One vector is turned by the same rotation once a step. Each row is the vector after some number of steps, and that number follows the row.
The counts run from 0 to 749.
105,112,85,109,94,100,83,74,67,115,88,126,81,104,85,125,113,109,127,109,81,94,82,109,94,113,97,96,113,94,130,95,81,76,121,104,103,96,85,90,111,83,88,95,109,102,114,117,116,119,95,123,103,61,125,86,74,85,103,96,116,105,110,79,80,76,105,132,136 | 582
102,108,88,111,87,99,97,90,93,117,85,108,108,108,114,107,98,103,129,105,113,84,98,126,127,106,82,112,94,88,120,96,77,101,113,68,129,90,101,101,133,119,76,101,120,133,117,137,103,109,88,119,110,103,93,95,78,54,96,109,88,127,105,92,105,74,91,128,127 | 503
105,94,101,104,92,84,87,114,109,125,99,115,119,112,82,99,80,72,113,102,104,132,99,75,122,112,108,71,95,116,129,78,61,89,110,76,76,85,81,104,121,73,97,119,85,88,112,96,90,93,102,105,115,103,115,71,109,101,93,125,74,97,106,118,100,82,95,109,100 | 185
105,102,132,103,79,100,107,102,103,133,79,86,100,100,81,109,106,115,122,97,89,120,84,101,120,111,106,87,117,101,116,69,87,94,113,107,75,99,88,107,80,98,85,93,90,113,96,106,90,98,120,129,139,118,130,98,101,83,112,126,82,132,132,127,87,80,110,83,88 | 673
107,102,101,116,79,88,104,112,86,104,87,99,104,88,80,52,106,92,93,125,57,82,94,105,92,89,112,97,89,127,118,95,86,87,119,126,77,99,127,91,81,113,89,117,92,100,109,127,120,55,114,98,102,83,110,96,91,110,68,97,106,94,118,102,102,99,106,118,80 | 147
107,93,88,82,115,85,88,90,85,103,125,108,126,91,106,117,82,63,94,81,140,118,132,92,99,97,102,83,90,84,76,130,87,120,86,77,103,93,82,99,118,86,85,120,102,97,88,95,87,105,107,90,90,113,115,83,110,102,98,106,113,102,75,113,90,88,73,125,113 | 522
100,107,111,115,81,95,81,112,79,86,110,75,128,94,78,76,111,111,104,88,84,86,104,120,133,94,81,99,108,98,101,117,93,123,100,104,104,91,98,88,92,125,59,88,103,129,90,130,90,86,105,114,117,113,108,114,93,91,92,113,99,131,101,104,84,71,106,100,87 | 739
100,110,87,100,110,98,86,93,107,119,98,105,103,105,124,134,107,114,123,92,127,82,101,123,114,106,93,109,99,77,109,95,94,101,111,61,134,93,88,110,133,99,94,86,121,130,112,107,101,132,85,118,94,105,99,93,77,70,117,108,92,117,105,72,99,89,91,108,119 | 258
98,116,79,118,83,106,65,97,70,94,89,102,100,78,85,75,122,92,87,131,70,79,106,111,87,102,104,114,103,119,112,93,85,102,112,136,92,87,113,85,90,111,88,123,89,93,105,128,111,70,117,91,109,80,96,83,91,97,80,106,104,88,114,85,108,113,97,123,83 | 148
91,91,112,96,111,89,133,120,120,92,139,95,96,98,111,111,119,109,85,85,92,82,108,96,93,84,90,89,75,97,86,130,128,71,86,89,121,129,100,91,83,96,127,77,113,106,95,84,103,89,70,100,71,105,110,118,98,138,102,73,122,94,81,76,107,122,104,107,89 | 308
101,101,105,130,78,92,87,121,85,108,103,98,110,90,71,56,104,97,99,115,54,91,93,104,120,95,104,88,97,116,140,81,72,81,120,119,78,90,104,87,92,98,86,111,85,107,118,118,103,77,107,100,111,80,110,92,89,117,70,111,93,103,123,101,98,77,113,108,87 | 160
108,101,119,93,95,98,101,109,99,110,89,73,106,92,97,75,92,76,96,106,97,122,119,96,96,96,103,91,100,96,85,87,93,139,101,105,78,103,107,117,82,107,78,130,81,114,89,104,92,69,136,107,125,132,104,98,110,94,108,109,87,130,122,130,114,73,82,77,80 | 445
89,113,132,120,100,90,84,111,79,110,109,79,103,76,94,82,134,89,94,89,79,89,109,135,136,88,105,94,79,93,98,103,87,111,113,96,92,91,105,86,89,103,93,92,105,142,113,95,103,90,124,111,85,105,111,103,81,112,75,126,111,126,112,90,86,88,113,84,85 | 239
97,104,72,88,95,112,90,97,124,117,77,99,102,122,120,112,81,108,113,117,136,101,104,106,93,119,90,117,114,109,109,70,93,105,94,78,103,94,115,126,120,96,103,114,92,89,112,117,96,104,88,107,131,128,80,76,102,65,132,102,63,102,108,116,130,93,72,104,98 | 438
106,116,115,104,116,85,103,117,111,112,114,93,119,106,109,75,72,61,90,95,101,131,119,72,111,93,103,67,86,82,112,86,75,109,106,86,83,106,74,143,100,77,107,126,79,97,126,81,81,96,122,92,112,129,112,94,92,117,106,109,85,112,115,120,105,72,74,80,92 | 190
99,101,95,98,116,81,123,111,106,101,114,122,98,100,114,110,101,90,88,96,112,72,108,101,91,89,99,97,66,108,104,120,101,70,87,75,120,123,109,85,108,87,125,99,121,103,104,102,116,96,69,88,72,79,95,95,100,130,76,88,116,83,77,74,124,126,101,125,112 | 553
112,96,61,75,84,98,111,86,105,112,95,118,106,114,97,117,70,123,106,110,119,95,97,86,79,106,82,107,115,106,122,94,100,86,108,91,113,115,90,117,122,105,84,103,97,67,89,126,100,112,67,95,127,98,108,92,100,70,128,77,92,96,90,112,110,90,76,132,125 | 105
112,118,111,89,126,100,129,88,101,121,89,105,72,113,125,111,81,96,120,119,69,111,93,86,74,91,107,84,108,78,99,85,120,88,116,99,113,117,81,130,88,68,112,103,95,104,108,92,103,104,111,114,102,90,121,100,64,104,136,71,100,120,119,90,98,83,84,95,123 | 603
84,122,102,114,109,106,51,95,77,105,114,87,100,70,91,100,136,104,102,97,97,80,118,142,119,95,102,113,91,77,90,97,89,127,111,90,104,75,102,86,104,101,90,99,103,148,108,98,94,112,112,107,91,106,109,97,76,98,90,125,110,121,110,75,88,98,89,99,92 | 240
104,87,93,92,81,87,112,131,121,88,128,94,139,121,98,102,88,124,110,93,128,81,102,97,132,106,77,85,92,116,130,117,92,80,87,68,125,102,91,107,124,109,87,80,115,104,100,121,83,107,48,104,109,122,97,105,106,89,109,108,81,108,73,97,108,84,105,119,106 | 746
88,101,95,72,123,98,118,97,106,96,124,102,101,90,128,132,108,95,88,88,131,93,118,99,78,96,105,94,76,87,56,126,134,103,75,84,119,118,105,96,95,76,117,90,110,104,80,87,104,100,85,99,78,114,113,104,102,119,117,85,122,96,82,85,102,129,83,115,106 | 294
95,123,77,81,124,101,72,69,85,114,110,118,84,104,94,121,95,87,101,107,104,112,112,88,69,113,111,98,113,71,93,94,104,106,113,107,101,97,74,121,108,66,99,108,92,86,101,92,97,115,109,105,106,96,125,81,78,97,148,84,118,98,103,101,77,101,70,109,109 | 600
94,111,107,111,102,99,119,133,116,101,119,100,100,108,103,58,96,112,88,113,71,65,105,81,115,85,91,91,80,117,147,87,96,67,109,97,102,100,112,116,101,98,119,100,96,100,129,104,108,72,73,84,103,88,91,118,88,126,77,79,82,95,111,81,122,99,99,104,83 | 155
87,112,94,87,120,102,71,105,99,112,124,102,106,75,113,104,107,68,81,105,130,93,136,99,88,100,111,102,70,98,77,96,89,133,79,81,86,90,113,94,99,80,118,114,85,104,106,86,104,85,115,89,86,127,97,74,110,112,95,120,100,82,97,89,107,125,73,90,78 | 215
110,100,117,92,105,88,125,92,96,116,104,99,81,92,89,105,93,72,98,94,70,131,104,62,85,97,127,66,98,94,88,100,102,92,110,113,73,120,81,107,74,61,108,118,86,93,89,83,102,85,133,103,101,91,140,87,96,134,114,97,116,101,108,116,84,95,92,91,97 | 611
82,85,125,102,93,95,110,81,81,114,94,93,94,100,78,116,103,112,121,84,97,114,99,114,114,114,93,99,104,88,86,108,95,114,106,108,85,99,81,98,85,112,60,92,105,135,79,106,88,119,125,132,117,116,130,97,97,86,118,114,105,130,112,127,79,65,110,85,99 | 20
88,105,121,99,103,94,110,105,92,85,145,91,107,77,77,104,120,111,83,70,79,86,109,94,106,93,98,79,89,99,92,135,108,86,93,115,103,115,82,74,79,96,104,75,108,114,82,88,98,98,91,103,89,89,127,121,95,140,92,97,128,106,87,81,79,104,112,104,84 | 317
99,106,86,89,107,99,104,127,121,83,123,108,107,96,111,76,92,94,79,117,96,74,119,79,80,90,102,103,78,122,114,94,108,77,99,106,108,109,116,116,96,88,119,109,84,69,110,101,99,70,67,73,97,100,87,106,104,135,88,72,97,71,88,92,128,127,76,113,74 | 141
85,106,85,83,121,101,98,94,101,96,137,102,95,89,111,129,116,110,82,90,115,67,113,101,81,94,103,107,79,96,72,124,126,92,79,98,127,110,109,91,89,91,120,86,108,108,86,93,105,106,76,93,73,100,112,107,93,128,115,83,123,85,85,71,105,138,90,109,103 | 307
104,121,99,124,93,98,111,116,104,101,92,100,94,106,104,61,103,112,105,127,58,63,91,113,106,85,90,105,96,113,141,72,94,84,120,109,103,99,111,118,95,117,104,110,98,117,132,128,110,78,88,90,106,89,91,111,77,99,80,93,81,102,124,80,119,95,93,105,91 | 156
102,113,110,115,102,96,112,118,102,112,105,82,106,106,108,73,111,104,109,100,84,68,101,124,139,82,81,108,82,105,126,103,92,99,115,78,122,112,118,107,111,129,87,96,108,145,125,118,102,93,92,105,106,107,88,117,83,90,74,99,90,128,107,88,124,75,100,103,96 | 489
110,96,126,109,105,92,135,116,106,127,73,95,101,107,127,95,90,68,105,123,98,110,88,101,109,96,101,82,68,112,94,81,90,95,99,76,92,116,122,110,90,85,119,121,109,117,118,98,114,71,125,106,97,115,94,84,109,103,85,113,77,104,114,95,124,103,99,88,98 | 208
111,107,86,87,90,112,93,73,79,102,87,101,88,91,92,114,91,102,113,122,78,107,105,93,56,107,112,100,128,105,74,96,112,121,109,147,80,107,103,100,67,89,76,114,86,82,73,118,105,87,126,111,121,92,114,91,99,96,134,88,112,100,115,126,92,101,82,100,92 | 367
